One turn moves every row onto another: examples first, then more rows asked:
puban: [  0   4   3 -15   2  -8 -13  -1  -8 -24   3 -13   2  15   0   8   7   0
   9]
Dasu: [  0   1 -12 -32  -3   3  -3  13 -11 -10   9   6   4   0  -3   3   1 -12
   6]
goz: [ 12  14   6 -11  -7  10  19   4  -4   8  -7   3  10  -6   7 -24   3   5
 -17]
Pavi: [-15  16  11  17   2 -12  17   2  12  17   8  -5  -8  -4   3  -5   3   8
   4]
telit: [-14  13   2  26   9  -8  12  -1  -1  20  -3  -8  16  -5  -1  -6  19  -2
   2]
bug: [  7  12 -19   8  -3  19   4   4 -21   0   7   3  15  -8  -7 -14 -10  -9
   4]
vegak: [-14   5  22  -1   1   1 -11  25   7  -2   0  -9  19   0 -12  -1  -8  -9
 -15]
keguz: [  6   3 -11 -26  -2  18  -3  10 -20  -1   4   3  12  -3  -8   6  -2  -8
  -4]
kesin: [ 11   9  14  -7  17  -5   0  15  17  -4  10   1  11   1  -3 -29   3  -5
   9]
zasut: [ -5  -4   3  29  -3  -9   1   1  17  -1   4 -13 -12  12  -2  -2  -5 -10
   0]
lese: [  4  -2  -3  -8  32  -1   0   0   8   4   6  -3  27  -1  -5 -10  -3   7
 -15]
vapad: [-10  -3   1  16 -19  -1 -16   4 -10  16 -18  -5  -2  -6 -11  -1  -8 -13
  -5]
Bikov: [ 17  -6 -20   7  10 -11  -8  -9   4 -10   2   3   5  13   5  -5   2   0
  10]
vel: [ -3  -1   4 -17  11   7   1 -18 -18  17  -6  -1   3 -18 -15  -8   0   8
  -6]
bimip: [-15  -7  10 -23 -10  -5   8  19   5  -4  -8   3  -9   5   3 -13  13  -8
 -13]
nur: [ -5   0  16  22  16  -4  10  -8  13  10  -3  -5  19 -10  -3 -17   2 -14
 -12]
niv: [  9   1  -7 -30 -14  10   2   3 -18  11  -2   5   8  -7  -7  -4   7  -3
 -10]
manar: [-20 -10 -14  -2  -6   4  -6  17 -12 -12   4   2  -3   5 -12  -4   1 -24
   8]
Migir: [-12  -7  19  -6   2 -17   3   1  -7  13   4  -3  10 -14 -12   6  -5  -1
 -28]
tef: [ 14   0  -9   9  -3  -6  -3  -6   1  12  -8   5 -10  -6   0 -29   2  -8
  18]
vive: [  1  -2  -6 -38 -13  -4   3   5  -8   2   2   6  -2  -3  -2  -8  10  -6
   2]
pepu: [ -7   4 -16 -11  19  13 -16  -4 -13   1  -8 -13  10   7  -8   7  -5   7
  -4]
bubid: [  1 -12   3   9 -17 -25  -6 -10 -11  -2   0   2 -13  -1  -3  10   0  -7
  -4]
Vemi: [ -8   3  22  22  -2 -20  12   2   8   9   2 -15  -2  -2  -1  -8   3 -17
 -12]
ponoz: [-11   0   9  31  11   9   1   2   5   0  -8   6  16   0  -2   4  18  -4
   6]
tevi: [  3   0  22 -20  -4 -15   4 -14 -13 -10   4   0  -8 -10  -5  -7  11   2
   4]
foved: [ -2  -6  -3  29  13   9   0  -7  20   1  -1  -1  10   5  -4 -13  -6  -7
   1]
Vod: [-12   0  18  22   6   5   7   7  18  -3   3  10  -9   3   3   8   3   5
   8]

foved moves to nur
vapad moves to tef
Now these:
Dasu moves to keguz
lese moves to Migir
puban moves to pepu
goz moves to bimip
telit moves to Pavi

One turn moves every row onto another: examples first, then more rows asked:
Ruke: [  1  -3  19   4  12   9 -11 -17   3   0  -7   7 -16  -7]
tebu: [ -1 -14 -22   0  10   2   2   7   5  12   6  -6  11  -6]
Gen: [ 21  -3  -3 -13   7   7  -2  -3  -2  -8  10  -7  17   0]
Boz: [ 4 -4 -1 -4  4  4 14 -6 -7 -1 33 -1 -5 -2]
vok: [-22   4 -18  24  -4   2  -2   6  -7 -13  10  23   2  -3]
vomaf: [ 19  11  13  24   1  11   2  10  -9 -19   3  20  13  -3]
zul: [  6  13  -9  36  11  -3 -15   6   5 -16 -12   8   0  -1]
sedi: [ 13   7   2  -8   1   8   2 -13  -2 -20  22  -2   0   6]
fev: [  4   9   9  19   1   4   0   4 -16 -19  23  28   6 -11]
Vuvo: [ 10  11  -9  12  -1   5 -25   6  19 -24  10   7   3  -8]
mene: [  4  -6   6   7  -5  12  20   7 -13  -1  27  12   6  -6]
felot: [ 18   5   5   4   0   7 -14   6  13 -18  29   7   3 -15]
lale: [-10  -2 -12  36   1   5  10  17  -8   1   2  20   5  -5]
Bola: [ -4   1 -13  39  13  -7  -2  12  -1   2  -2  10  -4 -10]
renu: [ 19   8   5  11  11   4  -2   2 -19 -14  -7  13  21  -1]
gub: [ 11   5 -14  15  11   2 -15   5   2 -11 -19   2  18   1]
guv: [ 20  -5   3  22   5   7  -1  22  14   2  16   3   4 -18]
motig: [ -9  -4  10   7  10   9 -11 -19   1  -1 -13   8 -18  -4]
tuzin: [  6  -7  -6  26  15  -6   0  14   9   9  17  -1  -6 -19]
pobi: [  6   7 -15  24  -1  10 -13  12  18 -16 -11   2   8   2]
momi: [ -5  -4  19  12  13   7  -8 -14  -4   2 -11  13 -16 -10]
lito: [-17   6 -22   4  -9   7  -6  -3   5 -20  15  12   1   4]
tusuz: [ 11  19   4  25   7   2  -7  -3 -10 -25  -5  14   4   4]
nilat: [ -3  -5  14   9  13   7 -13 -13   6   3 -11   6 -17 -10]
Fep: [  1   3 -14  -5   4   8   4  -8 -16 -12  -3   5  18  10]
Pefi: [ -2 -11 -14   6   7  -1   5   4   9   9  25  -9  -8  -8]
foza: [ -8 -10 -23   7  -4  11   6   9  15   2  14  -4   1   0]
buki: [ -7  -7  11   2  11   9 -10 -17   7   4  -6   4 -18  -8]
fofa: [ -9  -1 -22  10  -3   4 -16   8  23 -12  16   3  -1  -9]
giri: [ -8  -6  15   4  10   8  -4 -18  -4   3  -4  10 -17  -7]
pati: [ -2  -7  19   7  14   7  -8 -13   0   7  -3   9 -17 -13]
Vuve: [ -2  -4 -15  26  14  -2   3  12 -14   5 -11  12  16  -6]
matez: [-12  -7  10  10  13   6  -7 -13   1   7  -9   9 -18  -9]
tufug: [  3  14  -3   5   0   8  -1 -15 -11 -28   4   7   2  13]
nibi: [ 20   4   1  -4  -5  15  -4   3  14 -19  16  -4   8   2]
Medor: [ 13   5   9  25   6   0  -9  16   3 -11  23  20   4 -22]
lis: [-13  -1  -6  15  -2   3   9   6 -12  -6  29  24   1 -12]
Mur: [ -9   7 -14   8 -10  14   8  -4  -8 -19   2  13   8  14]
liri: [ 17  -8  -4  17  18  -2  -5  17   1  11   2   1  14 -17]
libid: [  7 -11  -3  -4   9   4  14   4 -17   8  17   4  14  -7]

motig moves to Ruke
lis moves to fofa
vomaf moves to Mur
Now these:
liri moves to Vuve
tuzin moves to Bola

One turn moves every row onto another: examples first, then more rows asked:
gobaf: [ -3   9  -2  -1   8  11  -3   3   2  -8  -3  29 -20  -9   0   9  -4]
tosor: [-23  14  -1   0  10  19   1   7   8   0  -4  23 -11  -3   0   0  13]
Tofo: [ -6  -7  -8  22  -7  12  13   4  12  11 -16 -21  -8 -19  -3   5 -10]
ledu: [ 12  12  -1   6  14  24 -11  -1   7   9  15   4 -16  -5 -14   0  -5]
podop: [ -5   4 -11 -26 -13   3  -1   0  16  -8   9   0  -8  -4   6  23  17]
mul: [  0   4 -16  17  -1  16   4   1   2  17 -21 -21  -3 -21   0   2  -7]
zorig: [ 13 -20  -4  15   4   6 -10 -15  -3  13  -7 -11  -1   7  -2  15  13]
noduk: [ -8   3 -21   5  14   4   9  12   2  -9  10 -13  12  11  -4  10  10]
dovi: [ 15  14  -9   5   7  27 -11  -1  14  15  10  -1 -21  -7 -12   4   9]
rik: [  4 -20  -8  15   1   8   9   6   9  24 -10  -2 -13 -26   8  -2   1]
fopo: [  5  -3  -2 -13   2   3 -12 -13   8   6 -22 -13  12  -4 -10  -6  23]
Fimi: [-12  17  -4   7   2  10  -1   7  12 -10  -1  25  -7  -1  -1  11  -4]
tuke: [  4  -7  -8  -5  -1  23  17   4   4  14   6   8 -22  -9  18  -6   4]
Tilu: [ -3  -6 -10  20  -4  -3  11  -1   6  12  -9 -14  -4 -19  10  11 -14]
pipup: [  0   5  -1 -27  -5   6   2  -1  14  -6   8  -9  -9   5   1  23  20]
tozu: [ 10  -3  10  -1   1  25  -5   3   0  -3 -29 -17  -1  -7 -10  -1  17]
Mubod: [ -3 -17  -8 -11  10  12  21   4  10  24  -8  -3 -11 -18   8  -7  14]
dube: [ 10   0  -2  18   0  13   8  -7  22   7 -20 -21  -1 -19  -4  14  -7]
lupug: [-14  13  -3   7  21  12 -13  -3  12 -13  -6  16  -6  -3 -11  -1   2]
bavok: [ -8 -16 -21 -16  -4   8   5 -10   5 -23  -4 -11  -7 -14  -5   3  26]
vuro: [ -8  -6   3  21  -7  12   7   2  15  18 -14 -17   4 -19   3   4  -9]
fisib: [  3   5  -3 -19  -1  13  -8   0  -3  -6 -21  -9   9  -3  -9 -18  12]
sil: [  1 -20  -6  -4  -1  15  19   6  13  13   3  15 -13 -20   2  -3  -7]
Nis: [ -6  -7  -5 -24  -6   8   0  -8   6  -7 -22 -13  10  -9 -10   3  25]
gevok: [ -5   4 -12 -22  -8   6   5   3  11   7   9  -4  -8  -1   6  30  19]
zepi: [-10   9  -9  -2  16  18 -13   1   6  -9   0  26  -2 -12   6   1   2]
vunap: [  0   8  -5 -17 -14   4   3   3   9   4   6  -2  -7  12   3  27  18]
riruv: [-14  16   2   6  11  18  -2   0   6 -10  -1  24  -2  -8   3   1  -1]
saro: [ -5 -14 -11 -11  -6   2   1 -23  -4 -20  -4  -8  -3  -8 -10   4  23]
sas: [-14 -18 -21 -17  -9   5   2  -1   5 -13  -1 -18  -9 -11 -13   2  22]
gid: [  1 -26  -8  15  -1  -1  -8 -10   2  10 -13 -17   0   1  -6  16  -1]
mafi: [  2  -4 -10  20   0  12  11  -6  20  13 -12 -21 -16 -26  -1   7  -2]
tig: [ -8 -13 -13  -7  -6  -3   8 -17   6 -18  11 -15  -9  -1 -11   2  19]
roka: [  0  -7   7 -13   5  12  -8  -4  17  -8 -32 -17  -4  -9  -7  -6   9]
kinuf: [ 15 -27  -2  12   0   4  -3  -5   3  11 -11 -14  -5   4   1  19   1]
vubo: [  5 -21  -3  20   1   1 -15  -3  -1   9 -10 -12  -1   8  -4  16   8]
rugut: [  4  13   3   9  10  27 -15  -5  15   9   9   6 -14 -17 -15  -1   0]
rad: [ -1   1 -13  14   9   0   4  29  11  -2   7   2  11  -2   0  -5   6]
Nedo: [ -2 -13 -10 -19 -18  12   9  -9  13 -16  -3  -7  -9 -20 -11   4  23]
zura: [ -6  12 -14   1  -2 -12  -3  16   6   5  13   7   8   5  -7  -1   8]
Magir: [-12  19 -16   4   8   5  -7  13  12  -6  13  11   3   0  -5  -8   1]
bapez: [ -3 -19 -20  -4 -14   9   6  -6   5 -17   1  -9   7  -8  -1   0  30]
gib: [ -9   8 -12   2  13  -9   2  11   1 -14  15  -9  11  -7  -4   3   1]
virop: [ 11 -11 -13  -1   2  10   6   7  18  30  -6   7 -16 -22   0  -3  10]
Pigap: [ 11  12  -4   1   4  32 -16  -9  12  12  10   1 -14  -9 -12  -4   5]

Tofo moves to bavok
Magir moves to rik
podop moves to rugut
Now these:
mul moves to bapez
zorig moves to vunap
noduk moves to tuke
fisib moves to rad
pipup moves to ledu
zepi moves to vuro
virop moves to fopo
Fimi moves to mafi
lupug moves to Tilu
gevok moves to Pigap
gobaf moves to dube
sil moves to roka

One turn moves every row onto another: examples first, then more rows asked:
gove: [ 20   4 -11 -10   9  -4 -24  16   1 -16   5   4 -11   5  -1]
noles: [  0  18 -17  -9   0  15 -18  13  -5 -15  -5  22  14  13  -5]
mib: [  0  11   2  23  15   8  11   5 -14 -15  -6  -3   7   1  19]
Zirig: [23 17 -9 -7 -6 13 -6 24 25  4 11  6 10  9 -2]
vazof: [ 13  36  -9  23   6  28  -1  15 -14   7   5 -10   8 -13   4]
vit: [ 18   5   3  14  -6   9   9  13 -14   6  -9 -18   9 -20   4]
geku: [20 13 -5 -9 -1 17 -5 30 24  4 14  3  6  3  0]
relu: [  9  39   1  26   4  23  -1  12 -17   6   4  -6   6  -7   2]
bopug: [21 24  0 -8 -3 18 -8 24 26  6  7  4 10  3  1]
pip: [ 17   1  -4   8   1   8   6   7 -14   9  -9 -20  11 -20   3]
Sifut: [  6  22 -21  -9  -5   9 -17  10   0 -13   1  19  12  17  -5]
Saz: [ 16  39  -7  24   7  26  -2  11 -15   6   8  -7   9 -11   4]
ganom: [ 24   3 -14  -7   8  -8 -18  17   7 -12   6   6  -7   7  -2]
Rega: [  2  26 -17 -14  -8  13 -16  13   0 -15   1  16  16  12  -2]
filus: [ 26   3  -9  -9  12  -9 -17  23   1 -14   6   4  -6  -3  -1]
Vepe: [ 11   1  -1   8   3   6   5   7 -12   8  -8 -20   9 -22   4]
Vezer: [ -1  15   1  23  15  13   4  -1 -12 -18   1   0  13  -5  21]
Sef: [  0  13   1  20  17  10   6  -3 -12 -15  -2  -1  13  -1  21]

Rega moves to gove
vazof moves to Vezer
Now these:
bopug moves to noles
relu moves to mib
Zirig moves to Sifut
Sef moves to pip

